[[-22  13 -22 -39   1  20  43]
 [ -2  25 -19   1  25  23 -38]
 [ 21  15 -12  23  10  43  -8]
 [ 39  -6  15  46   0  19  13]
 [ -1  11  -8   3  -6  18 -46]]
->
[[-22  13 -22 -39   1  20  43]
 [ -2  25 -19   1  25  23 -38]
 [ -1  11  -8   3  -6  18 -46]
 [ 21  15 -12  23  10  43  -8]
 [ 39  -6  15  46   0  19  13]]

[[-37 -25  -3 -26  32 -19  -7 -17  26 -23 -13  21 -29]
 [-43 -18  11  46  -1  12 -29  44  29 -27  17  37 -41]
 [ 12 -47 -27 -46 -21  -5  -2  43 -20  21  33  40  38]
 [ 15  -1 -18  30 -40  13  46  41  20  37  23  17  14]]
->
[[-43 -18  11  46  -1  12 -29  44  29 -27  17  37 -41]
 [-37 -25  -3 -26  32 -19  -7 -17  26 -23 -13  21 -29]
 [ 12 -47 -27 -46 -21  -5  -2  43 -20  21  33  40  38]
 [ 15  -1 -18  30 -40  13  46  41  20  37  23  17  14]]

[[-16   3]
 [-18  -8]
 [-37  -2]
 [-43 -11]
 [-17 -12]
 [-13 -54]
 [  2 -11]
 [ 35  45]
 [  0  39]]
->
[[-43 -11]
 [-37  -2]
 [-18  -8]
 [-17 -12]
 [-16   3]
 [-13 -54]
 [  0  39]
 [  2 -11]
 [ 35  45]]

[[ -9   2  -5 -31 -17   3 -39   6 -12  -9  20]
 [-11  11 -14 -18 -17   4 -48  -3 -18  -1  14]
 [  5  24 -17  14 -17 -16  -2  30 -26 -12  25]
 [-20 -15  -8  15 -17  -2 -12  -5 -42  24  11]
 [ -6   9  -3 -21 -17   7   3  -2  -5 -34 -29]]
->
[[-20 -15  -8  15 -17  -2 -12  -5 -42  24  11]
 [-11  11 -14 -18 -17   4 -48  -3 -18  -1  14]
 [ -9   2  -5 -31 -17   3 -39   6 -12  -9  20]
 [ -6   9  -3 -21 -17   7   3  -2  -5 -34 -29]
 [  5  24 -17  14 -17 -16  -2  30 -26 -12  25]]

[[-25  45 -39  28  26 -40 -12  -4 -21]
 [-19 -13 -13 -18 -16 -37  38  33  10]
 [  1  34  47 -12 -25  -7 -41  31 -46]
 [-23 -34 -30  35 -10  26  -6  30 -17]
 [ 49 -14  49 -49  -9  37 -32  -3  -9]
 [ 24 -49  17  -3 -48   2  45 -52 -45]
 [ -2 -28  16 -39 -19 -43  40   8  48]
 [  9 -16 -11  29  35  38  -1 -44  20]]
->
[[-25  45 -39  28  26 -40 -12  -4 -21]
 [-23 -34 -30  35 -10  26  -6  30 -17]
 [-19 -13 -13 -18 -16 -37  38  33  10]
 [ -2 -28  16 -39 -19 -43  40   8  48]
 [  1  34  47 -12 -25  -7 -41  31 -46]
 [  9 -16 -11  29  35  38  -1 -44  20]
 [ 24 -49  17  -3 -48   2  45 -52 -45]
 [ 49 -14  49 -49  -9  37 -32  -3  -9]]

[[-15  21   9  13 -19 -23 -25 -40   2  15  -7   4  -3  31 -10  -3]
 [ 14   6 -12   0  -7  -8   6   0  12  -8  -6   5 -14   8   6   0]
 [  0   0   6  -7 -10  -9   0  -2  -5   2   3   9   4  12 -19   2]
 [ -2   4   1  -6  -7  -5  -3  -2  -7   3   8  -1  -3  -9   0   3]]
->
[[-15  21   9  13 -19 -23 -25 -40   2  15  -7   4  -3  31 -10  -3]
 [ -2   4   1  -6  -7  -5  -3  -2  -7   3   8  -1  -3  -9   0   3]
 [  0   0   6  -7 -10  -9   0  -2  -5   2   3   9   4  12 -19   2]
 [ 14   6 -12   0  -7  -8   6   0  12  -8  -6   5 -14   8   6   0]]

[[ 12  -8   4  46 -26 -12  15  32  -8  15   4  16 -27 -16]
 [-14  -4  43  19  22  10  -2  -5  18 -18 -12  38  13   7]]
->
[[-14  -4  43  19  22  10  -2  -5  18 -18 -12  38  13   7]
 [ 12  -8   4  46 -26 -12  15  32  -8  15   4  16 -27 -16]]

[[  4  -6  16  30   2  23  18   0   5]
 [ 30  14  -7 -33 -22  12  -6 -21  -7]
 [  8  20 -20  26  11   7  42   2  23]
 [ -6   4  -3  -5  25  -9  -8  30   1]
 [-11  -3   3  -9  21 -13 -19  28  -4]
 [-22 -14  25   2  12 -17 -27  17  -4]
 [-15 -16  24  -6  16  -9 -33  26 -11]]
->
[[-22 -14  25   2  12 -17 -27  17  -4]
 [-15 -16  24  -6  16  -9 -33  26 -11]
 [-11  -3   3  -9  21 -13 -19  28  -4]
 [ -6   4  -3  -5  25  -9  -8  30   1]
 [  4  -6  16  30   2  23  18   0   5]
 [  8  20 -20  26  11   7  42   2  23]
 [ 30  14  -7 -33 -22  12  -6 -21  -7]]
